Each path below is one point turned by a fixed rotation once a step. After each direction that follows a path, write how fast that rotation turns it, in degrees a step (0 if it stays still).
Each turn is a multiple of 5 degrees from 10 to 175, or 0.
Each row of a path follows its step; steps can be skipped.
path 1
step 0: [ 12.9   5.7  10.1  17.8  -3.0   7.9 -24.8  -6.5   5.8  13.2  18.2 -25.5
   6.1   6.2  -4.0 -14.6  -6.2  14.6  -1.2  -6.5   1.0   2.2   7.8 -20.7
  14.0  -0.8  -8.7  -6.7 -12.3  -1.3  10.4   9.4 -22.8 -30.7  -1.8]
step 1: [ -4.5  30.7  29.0  -0.3   4.7  -8.5  -6.8   7.7  -9.6   4.1   6.2 -36.5
 -15.7  -9.2  -5.4  -5.5 -22.5  14.0  -6.6  13.5   7.7   6.0  -7.8   4.4
   2.5   9.0   6.6   2.3  -8.4  18.3  -1.5   7.0 -11.9  -0.3  -2.4]
step 2: [ -5.7   8.4  -1.7   7.9 -16.4   3.8 -15.8  27.9 -20.5   8.7  -8.6 -27.2
   4.0  16.2   2.1 -10.2  10.8   5.2 -29.6   1.6   3.8  18.7   1.7  -3.9
  14.5   0.6  12.2  -6.1   2.2   3.7  -7.5  19.6  -2.1 -11.4  14.8]
step 3: [  1.6   3.3  -2.4 -17.0   3.1  -2.8   4.7  18.4 -21.2 -24.3  -4.3 -26.5
  -2.2  -0.2  -7.8 -23.6  11.4  -0.4 -20.0  -3.3  23.6  -1.9   3.1  -5.1
  -7.8  -0.5  -1.3  16.9  -6.8  29.4  18.4  -1.1  -2.6  -9.4  -1.4]
step 4: [  9.9   9.6 -24.4  10.6 -29.0   4.5  16.3   1.7 -14.8  -4.0  -8.2  -9.3
 -14.6   4.1 -10.0 -13.8   5.6 -29.7 -16.6   0.5   5.8   8.0 -21.5 -10.2
  -9.5  -4.6  -1.1  -2.7 -16.9  14.2  -6.4   9.7 -16.1  -6.1   4.9]
step 5: [  9.1 -15.6   6.6  -6.7   2.5  -5.4  13.9   7.0 -11.3  -6.4  -5.5  -3.1
 -12.4  12.0   0.0 -10.2  -9.5 -14.7 -27.1 -17.6   1.1  25.9   8.8 -23.6
  -5.6  -0.5 -22.8  -2.1  -9.9   8.9   4.5 -13.7 -20.7  18.5  -9.3]
step 6: [-29.6   5.2 -10.5  -4.4 -18.9   4.7  -5.2   5.5  12.4  -7.3  -2.8   6.5
  -6.9   2.5   2.4 -21.5 -27.3 -12.6   3.8 -19.3  10.3   7.5  -6.2 -18.3
 -13.8   5.3  -9.7 -21.5  -6.9   7.9  -1.0  -8.1 -22.7  -0.4  12.8]
step 7: [  4.5 -10.9  -0.5  -1.9  -4.6  22.5 -21.7   1.9   3.6  17.3   5.1 -15.0
  -5.4  -2.2  -2.9   1.8 -10.3   1.2   2.9  -6.6 -11.8  -0.4  -4.6 -36.4
   3.3  -3.4 -15.8 -13.0   0.4  11.8  29.9  -4.3 -29.4   1.4  -9.9]
step 8: [ -6.1   8.1  15.2   0.9   2.9  13.3 -11.4   5.5  -0.1  22.8  13.6 -30.6
  -5.2 -11.7 -11.8 -16.9 -23.8   9.7   5.0  -9.3  15.1  -4.1 -10.5  -1.9
  -6.5   1.7   0.1 -21.3 -15.0   1.9 -20.5 -17.4 -14.3  -0.5 -13.2]
step 9: [  2.4  17.9   7.2  10.6 -10.7 -10.3 -22.2   7.4  -6.4  13.6  12.7 -24.7
  10.2  -2.8   5.8 -10.8  -0.1  17.6  -8.7 -14.8 -11.7  16.5   8.7  -8.9
  15.2   3.3   2.3  -6.1   2.4   0.0  -0.9  10.5 -27.0 -30.4  -9.1]
Directions:
[-1.5 -8.5 -2.9  0.0  6.3  0.3 -4.8 -3.3  5.9  3.9  5.8 -1.7 -0.7  2.1
  1.0 -1.3 -8.5  5.9  1.2  7.2 -1.8  4.1 -3.9  1.7  0.3  6.2  5.1 -6.5
  0.0 -0.1  2.6 -0.8 -2.9 -3.8 -2.1] | 45
[ -0.5   0.8   4.9  -4.8   1.8   1.5   5.2   0.6  -2.9   0.6   4.2   0.8
  -1.5  -3.7  -1.5  -2.7  -4.2  -0.5  -7.8   2.1  -2.2  -6.7   1.7   7.2
  -0.2   5.7 -11.6  -3.0   6.0   3.0   5.1  -2.4   3.7  -1.4  -2.3] | 160
[ 6.2 -6.9  3.2  0.7 -9.7 -4.6 -3.0 -1.4 -1.6 -2.3  5.4  2.3 -0.3  3.4
  3.4  0.1  6.8  4.3 -4.0 -0.2 -5.9 -3.1  3.2 -3.1  3.2 -4.2  0.0 -8.8
 -0.9 -0.2  4.6  4.9 -0.6  0.8 -1.9] | 160
[-8.0 -3.1 -3.6 -4.8  3.3 -4.2 11.7 -3.7 -3.9 -1.4  0.3 -4.6  3.7  4.9
 -1.2 -1.5  6.9  1.6 -5.2  0.3 -5.5  1.2 -7.5  1.6  2.3 -3.3  3.5  1.9
 -1.4  3.0 -0.6  0.4 -0.2 -2.9  1.6] | 45
[-1.8 -6.8 -6.3  7.8 -1.6 -1.2  2.3 -1.7 -4.2 -2.3  2.0  3.9 -0.3  1.0
 -2.4  1.4 -1.5 -7.4 -5.7 -1.9  1.6 -0.2  4.6 -3.1 -7.8  7.5  6.1  1.3
  1.4  7.2  2.3 -1.1  1.9  5.6  0.1] | 40
[-7.5  0.3 -5.7  0.7  0.0 -3.6 -0.3 -0.9  3.8 -6.9  4.1  3.7  2.3 -2.8
  5.8 -5.0  1.9  3.8  1.1 -1.4  7.4 -5.0  5.3 -4.5  1.8  2.5 -3.3  5.5
  1.0 -1.2  2.3  3.1 -3.9 -9.3 -1.8] | 115
[ 1.0 -3.1  4.1  0.6  4.2 -1.3 -3.0 -0.1  3.8 -4.5  1.1 -2.4  8.1  7.4
 -6.0 -7.2 -2.4 -0.1 -2.0  1.7  1.6 -5.8  6.0 -0.4 -0.9 -3.4 -1.7  0.5
 -9.6 -0.9 -3.5 -7.2  4.4  1.8  2.3] | 140
path 2
step 0: [-20.8  18.5  10.9 -14.9 -18.1  16.1 -16.3  -3.1  -7.0  13.4   3.9 -11.8
 -14.2 -11.8   7.3   1.3  -9.8  14.6   6.2   9.5   1.8  -0.6 -18.4   7.6
 -28.6  -0.1  -6.5  18.5 -12.4 -14.5  14.8   1.1   9.8  -9.4  10.6]
step 1: [  6.7 -11.8   0.8  -4.7  20.6  11.1 -17.4 -29.3   1.0  -4.2  -2.8 -11.6
   5.0  -1.4   8.9 -18.0  -6.0   6.5  -1.2  19.9  29.0   5.7  17.0  -0.4
  -3.3 -12.3  -9.0   1.7   1.1  -9.0 -22.9  18.7  -9.2  -4.3  10.8]
step 2: [ 21.4   2.6   6.7   5.4  -8.0  -9.5 -11.7  32.0  20.5  -2.7  11.7   3.1
  -9.1   5.1  -1.9   1.2  -0.9  25.8  -9.7  12.5  -9.4 -27.7  13.7   4.2
  -4.7 -19.0 -11.8   5.4  -0.6 -18.9 -11.0  -1.6  -2.3  -4.6   0.4]
step 3: [  6.4  -1.2   2.9   6.6 -16.4 -24.5 -24.2   6.8   4.9 -14.1 -16.3 -30.9
  -9.3  -2.4   0.8 -10.2   0.9  -8.6   4.3  -8.5   5.3  22.9  -3.9 -17.8
  -8.5   2.8   7.5  -5.5 -12.5 -16.3  13.9  -1.9 -20.7  -9.6   4.0]
step 4: [  3.2  -1.9   3.1 -10.0  -0.3   6.2  13.5  -2.2  12.6  -0.2 -17.6   4.5
 -12.6   4.5  30.5   8.0 -12.6 -18.0   3.0  10.4  -4.0  -3.0   3.9 -24.3
   0.6 -34.8  -3.5  21.4  -5.9  14.1   3.8   5.6  -2.1 -15.7  -8.9]
step 5: [-12.3   9.9   5.6  -5.0  -5.6 -19.7  -7.2 -15.1  -4.1 -15.3  -3.7   2.8
  -2.7  -4.3  -2.9  -3.7 -23.4  25.5 -15.4  19.1 -15.3  18.6  14.1 -12.5
  -1.7   1.1 -12.8  12.2  10.1 -10.4  10.8 -12.0  25.4   8.4  -1.1]
step 6: [ 21.6   3.8  -9.3 -25.3   1.1  -2.4  -6.3  -4.8  -5.1   8.9   1.9  11.9
 -14.7  -7.9  -0.9  -3.3  15.5   9.8  -0.6  13.9  -2.9  30.8  -4.5  13.6
 -13.3  -8.2 -13.3  14.9 -15.1   3.2   1.9  17.3 -25.3  10.4  10.2]
step 7: [-19.4  21.5   5.8   4.2 -16.9   9.8  -8.2   7.4   9.2  -6.8  11.5 -16.6
  -0.6 -10.2  18.2 -18.8   2.1  -0.7   3.7  12.9  10.4 -10.5  -1.8  19.5
 -10.7 -16.5 -11.4   8.7 -11.5  -8.6   1.0  22.2  21.9 -12.9  11.8]
step 8: [ 22.5  -8.6  -0.5   9.8  -4.4   9.1 -23.4 -15.4  17.2 -11.5  -9.3 -12.4
   0.9   3.3   9.2 -13.3 -22.0  13.6  -6.1  -6.7  21.7  -2.1  18.5  -4.9
 -16.5   0.3   1.1  12.4  12.8  -4.4 -18.4   1.1 -17.3  15.3  -0.5]
step 9: [ 17.7   4.0   2.3   6.7   2.5 -32.5  -3.4  29.8   0.3  -4.1 -11.4 -15.0
 -14.0  10.9   9.5  11.4  11.1  11.4  -0.5  26.3  -6.6 -11.5   0.8   4.4
  -0.1  -7.4  -6.4  14.3  -2.9   0.3 -12.9  -4.4 -10.1 -17.6 -17.6]
Directions:
[ -3.6  -2.5  -3.2 -10.4  -2.0   2.5  -0.3  -8.0  -8.0   6.6  -0.7   1.4
   0.0   1.3   2.1  -0.7  -0.2   1.8   3.1   5.7  -8.4  -0.2   1.3   5.2
   0.5  -1.6  -4.1  -5.8   0.6  -6.2  -1.4  -0.2   1.7   2.4   4.3] | 65
[-1.2  5.2 -0.1 -4.9  1.1  3.4  0.0 -3.0 -1.5  0.0  7.6  7.4 -7.6 -4.3
 -2.0 -2.9  0.4 -1.1 -0.1  1.4  2.8  7.9  1.9  3.9  1.8  3.9  2.8  7.8
  5.0  4.6  6.3  3.2  6.1 -0.3 -0.1] | 55
[ 1.9  0.2 -0.3 -1.9 -4.5  3.6  1.9 -2.5  1.1 -2.7 -7.5  1.2  5.5 -4.8
 -3.3 -1.9 -2.9 -7.7  4.6  7.5  3.6 -6.9 -1.5 -3.3  0.0  2.9  2.5  1.6
 -2.2  4.0  1.8  3.6  3.1 -4.5 10.2] | 110
[ 1.6  4.7  3.0  3.6 -5.8  1.7 -4.0 -0.2 -2.3  3.3 -2.2 -2.3 -5.3  0.0
 -3.0  7.8 -6.7 -9.0  4.0  4.6 -0.7  2.4  0.2 -0.8  5.2  1.0  1.3 -0.5
 -1.5 -1.3 -6.0  1.9  1.5  6.6 -8.8] | 70
path 3
step 0: [ 22.8 -23.2  19.2   3.2   1.8   3.3  21.8 -19.9  11.8  -8.5   7.8  -6.7
  -5.7   4.8  -3.4  -0.7 -12.2  -8.7  -2.1   2.4  29.4   1.2   1.4 -12.0
  -8.2 -12.2  -9.3  -9.4  -1.3  -4.4 -17.2   5.2  17.9   9.4  10.6]
step 1: [ 20.6 -12.7  10.7  -9.3  -1.8  12.0  23.4 -23.0   1.9 -17.6  18.2  -8.0
  -2.1  12.6   4.7  -0.8   2.8  -6.5  22.0   9.2   8.4  -5.1  -5.6  -9.6
   3.4 -10.1  -6.9  18.8 -10.7 -15.2 -18.7  -9.8  10.0  -7.9  -0.1]
step 2: [  5.6   0.2   9.0 -14.8   8.0   8.9  25.3 -17.0  -4.1  -3.9   0.7  -6.1
  -5.8   2.5  13.6   0.6  15.8   4.5   5.0  30.2  -4.3   6.9   7.2 -31.3
   4.3 -18.9   5.2  15.2 -11.0  -6.5 -13.7  11.1  -0.6  -7.2  -2.4]
step 3: [ -2.7   7.1  -2.2 -19.0   2.8   0.1  11.8  -4.8  13.5   7.3   2.7   7.2
 -28.1  10.6  17.1  -2.9  10.3   0.4  11.0   7.9  -6.3   0.5  16.5 -35.6
 -19.1  -9.0   5.1   7.8  -5.9   5.8  -2.2  -2.4  10.2 -19.0 -12.9]
step 4: [ -6.4  -3.0   9.1 -12.7   5.3  -8.1   2.9 -10.0  13.9   8.4   7.8   5.6
 -23.2  21.7 -10.9  -6.6   5.9  -1.0  -1.3   2.8   6.4  30.3  21.7 -13.6
 -14.7 -18.9   1.9 -11.8  -2.9  22.2  -9.3   2.4   5.2 -11.5 -10.1]
step 5: [ 17.2  -4.5  -1.8  -7.6  -1.9   2.6   2.7 -15.7  11.1   9.7  15.3  -2.5
 -13.8  11.7  -7.3   6.7 -15.1  16.5  26.4  -4.9   0.7  18.2  19.6   9.8
 -12.0 -16.9  -3.0  -5.3   1.0  22.8 -15.9 -13.8   2.7  -0.9 -12.6]
step 6: [ 24.8  -9.3   1.3 -17.4  20.0  -7.5   2.2 -16.1  -3.8  -1.8   1.5 -15.2
  -5.4  16.4   4.8  20.6  -9.3  15.9  11.7  15.0   4.7  10.0   5.0  19.7
 -11.5 -11.8  -3.9  -2.1  -7.4  13.6 -13.2   6.6 -19.3  -2.8  -6.1]
step 7: [ 15.8   3.8   1.4 -24.9  13.0  -0.1   0.1 -18.8  -7.4  -9.8 -10.9  11.6
 -14.9   4.8   5.6   1.3  -0.9  11.5  15.4  14.1   0.5 -18.9  10.5   9.7
 -23.0  -5.0  -7.2  15.5  -1.4   5.7  -2.0  -4.9 -31.6  -0.5  -3.6]
step 8: [ -3.5   8.3   4.8 -20.1  19.6   1.9  -3.6  -7.7  -6.5 -12.3  -7.6  14.3
  -7.7 -12.6   3.4   3.3   5.7   5.6  -9.4  -6.5  19.8  -1.4  -0.2  -8.9
 -29.6 -23.5   6.4  11.8  -0.2  14.8  -2.5   3.2 -28.1 -10.8   2.3]
step 9: [-20.3  12.3   9.3  -6.0  11.1   7.2 -16.5  -9.4   6.9  -5.3  13.3   1.4
 -11.7  -2.8  -6.1  -9.1   5.0  10.8  13.7 -23.0   0.4   1.9 -16.7  -7.3
 -32.7 -19.4   8.0   6.0  -0.1   7.3  -8.3 -11.9 -20.3  -1.2  -7.0]
Directions:
[-8.7  1.5 -4.2  5.4  8.1  3.5  0.3  1.3 -0.2  8.5 10.1  0.2 -1.6  1.0
 -2.6 -4.2  7.0  3.5 -1.3  1.2 -0.1 -3.1  0.6 -3.7  1.3 -1.1  2.2  6.4
 -1.7  3.6  2.5  1.6  2.7 -3.7  0.9] | 55
[  9.5  -3.5   4.3   5.8   2.7  -5.1   2.9   4.4   9.0  -1.7   3.6  -1.8
   1.3  -2.3 -11.2   1.8  -0.7   2.9  -2.4   0.8  -4.7  -3.6  -3.5   0.4
   2.2  -0.4  -3.1   2.2  -1.0   2.6  -1.6  -1.0  -1.1  -1.1  -6.6] | 70
[ 2.2 -0.5  1.3 -5.3  0.0 -0.4  1.7  8.1 -0.3  3.0  2.2  7.8  5.3  4.5
  4.3  4.5  2.4  1.3 -9.3  2.8  7.4  2.9 -5.0  4.5  3.9 -5.0  3.9 -1.8
 -4.1  0.1 -2.7 -2.9  0.3 -4.8 -0.9] | 175
[ 3.6 -4.7 -5.1  3.4  2.1 -2.2  1.7 -8.7  2.0  1.7 -1.4 13.0 -3.9  4.7
 -1.2  0.2 -0.9 -9.0 -4.9 -3.1  0.4  0.9 -2.8 -2.6  1.3  2.2 -1.8  2.4
  4.4  2.7  4.6 -0.8 -3.2  0.5  2.5] | 95
[-1.9  1.2 -4.3  6.4 -1.9 -4.3  0.8  2.8  3.4 -1.6 -3.7 -0.4  8.3  6.6
 -1.9 -1.1 -4.7  2.0  4.2  3.7  0.6 -1.0  1.4 -6.6 -2.5 -1.5  0.1 -1.8
 -4.5  1.9 -1.4 -4.9 -5.4 -4.6 11.5] | 0
[ 1.5 -8.0 -5.2 -2.8  1.4  1.2  2.9  3.3 -2.3 -0.4  0.5 -5.7 -2.6 -2.6
  1.0  9.1 -1.2  3.4 -5.2 -4.5 -4.5  1.2 -3.1 -2.5 -8.7  2.1  1.6  1.5
  5.5 -0.2  0.4 -3.4  5.8 -5.3  6.9] | 135
[-6.3 -2.0  3.4 -3.7  0.0 -1.2  0.3  2.4  1.9 -6.5  5.5 -5.4 -3.9  9.4
 -0.5  4.0  4.9 -5.8  1.4 -2.7 -0.1  1.7 -4.3  2.1 -0.9  7.6 -4.3 -0.8
 -8.1  0.1  5.4 -0.4 -4.8 -0.4  0.0] | 135
[ 3.0 -1.4 -2.2 -1.5  1.9 -4.8  3.5  6.5 -0.8  1.4 -1.9  3.2 -4.3  0.4
  7.1 -4.3 -2.6  0.8 -2.4 10.3 -7.0 -4.5  0.9  0.0 -5.8  6.3  4.9  0.9
 -4.7 -0.4  3.3  6.6 -2.3  4.0 -1.2] | 85
